(in the rows, 128 means zero)
Each named move below is a turn or a mirror, shown by a few rows before and after it. Which moves, in which order, take the first row of each later pair to the second? The first pair is answered.
k_928:
[106 113  95 120 160 133 161 137 124 128 117 102 124 140 151 111 102 166
 129 166 155 135 111 124 124  97] => [139 117 103  88 162 142 121 128 127 101 114 119 132 133 135  83 122 175
 140 150 153 138 102 141 120 111]
[133 148 128 109 106 170  32 137 123 144 136  57  92  76 114 176 116  90
 110 113  72 131 142 159 141 195] => [104 143 123 137 108 160  62 142 119 164 141  42  83  78 129 199  98  83
 104 126  72 131 146 144 146 183]
[122 138  66 164 156 124 161 121  84 164 116 117 156 178 109 155 111 124
  94 110  92 104 150 118  78 115] => [169 139  76 116 153 140 106 104  88 126 111 139 174 170  88 115 140 129
 106  86  87 108 144 143  74 128]
[ 83 110 110  99 116 180  44 131 149  87 131 108  89  56 119 119 121 123
 165  89 123 123 110 105 185 131] => [ 45 103 105 138 116 164  91 141 142 120 136  91  74  61 139 152  99 118
 155 107 128 122 117  81 189 118]
k_330:
[154 128 101 115 134 107 100 142  97 100  96 157 176 116 108 113 162 122
  82  99 125 161 110 155  70 114] => [156 127 101 112 144 110 107 142 101  97 105 161 179 115 112 104 164 142
  94 107 144 175 105 153  77 108]
[149 115 109 129 116 122 111 138 137 108 134 149 124 131 154  91 106 158
 152 133 136 143 102  96 182  76] => [155 125 125 122  93 121  87 126 155 103 134 143 107 115 149 112  98 137
 145 115 119 131 109  96 189  90]
[117 110 111 140 147 137 123 130 105 123 127 129 134 147 142 119 137 140
  96 134 125 124 113 145 119 117] => [116 110 113 130 150 136 116 122 117 117 139 137 133 139 146 114 136 155
 114 138 140 136 108 147 131 111]
k_143:
[135 144 153 144 102 153 119 125 111 144  96 142 115 114 126 167 129  81
 111  92 118  82 139 140  95 133] => [110 133 133 169 132 155 158 143  78 164 100 130 122 132 135 160 127 103
 106 130 137 103 136 131  90 113]
[116 113 130 147 142 109 172 144 131 140 136 151 121 128 138 131 107 117
 118 132 120 144 139 103 134 127] => [139 109 128 124 152 112 166 143 131 117 129 169 140 134 129 105 125 128
 127 132 124 148 132 112 128 122]
[120 113 103 138 133 127 134 129  88 152 162 106 116 141 126 127 136 136
 128 155 124 131 142 141 140 152] => [144 111 107 110 130 128 119 119  94 128 155 129 130 143 114 101 154 146
 140 141 129 131 135 150 133 154]
Pairs:
(2 to 4 moves a pair)
[153 131 119 131 129 131 113 145  86 120 105 125 139 135 105 117 145 115
  96 113  94 115 123 133 108 138] => [116 119 102 149 153 122 165 146  93 135 125 121 135 139 134 113 130 149
 123 151 141 141 117 109 133 104]
k_330, k_330, k_928
[113 146 152  73 121 142  67  80 201 115 164 114  85  72 137 129 114 146
 179 120 159 152 129 135 187 141] => [120 146 145  69 128 144  67  80 201 111 162 119  93  76 137 120 120 149
 182 125 162 152 129 140 185 138]
k_928, k_143, k_928, k_143
[150 110 140  97 113 116 122 110 177 118 162 158 126 130 134 121 132 161
 156  86 124 139 117 117 167 130] => [140 115 139  95 128 124 109 111 169 120 170 141 118 120 140 121 130 175
 158 100 126 151 115 120 174 133]
k_143, k_143, k_330, k_928
[151 158 139  83 117 174  68 152  98 101  75 144 124 124 136  87 109 135
  84 107 120 127  91 173  91 127] => [128 161 135 103 132 189  75 161  77 127  76 116 116 122 146 102  97 137
  78 129 113 139  95 170  93 126]
k_143, k_143, k_928
[105 122 105 163 150 129 155 162  98 161 118 114 176 161 127 128 129 121
 102 148 128 124 123 113 113 113] => [133 120 114 115 149 121 140 136 141 118 133 151 187 149 123  83 147 155
 147 136 163 137 111 118 136 102]
k_143, k_928, k_330, k_928
[132 142 148 129  96  94 141 138 200  89 114 123 125 125 121 140 121  77
 125  96 103  89 143 101 127 113] => [150 131 131 102 148 113 136 137 185  61 122 146 158 131 120  72 153 138
 153 127 146 130 123 121 133  94]
k_143, k_143, k_928, k_330
[134 150 132 108  96 101 165 163 140 147 128 115 127 145 135 188 119  86
 102 124 135 102 137 107  99 129] => [118 153 125 120 115 118 159 169 115 162 136  92 128 143 142 191 119  90
  95 146 128 113 135 111  97 135]
k_143, k_928, k_143, k_143
[ 87 123 104 171 160 123 188 152  98 168 123 104 133 158 145 139 114 135
 119 164 132 138 127 105 129 103] => [ 92 127 104 161 169 135 176 154  86 164 122 100 135 161 142 123 122 142
 119 172 134 144 123 117 130 107]
k_928, k_143, k_928, k_143
[102 151 132 138 123 176  66 126 109 170 152  71  66  83 128 147 108 140
 112 146 127  98 111 139 168 154] => [ 77 127 107 172 150 156 144 148  81 181 154  87  92 120 143 129 106 167
 117 184 166 111 109 114 162 110]
k_143, k_143, k_928
[114 140 139 162  86  92 159 124 167 139 132 108  93 114 142 186  94  90
 129 112 122 105 145  99 153 128] => [147 134 130 104 129 102 142 111 172  85 148 154 139 122 138  97 138 162
 179 128 184 142 122 117 163 103]
k_143, k_330, k_143
[154 112 113  82 168 138  93 116 120  93 104 165 185 144  89  86 157 183
 167 144 143 158  94 155 130  98] => [133 136 139 116 100 135  55 116 131 132  84 111 128 115  85 190 113  88
 109  94  58 108 123 151 117 154]
k_330, k_143, k_330, k_928
[133 106 117  76 138 164  40 117 140  68 123 148 141 148 106  76 127 183
 159 126 153 137 119 121 133 128] => [125 101  99  95 166 171  61 133 104  82 118 139 156 168 108  66 132 191
 145 148 154 146 118 122 120 117]
k_330, k_143, k_143, k_143
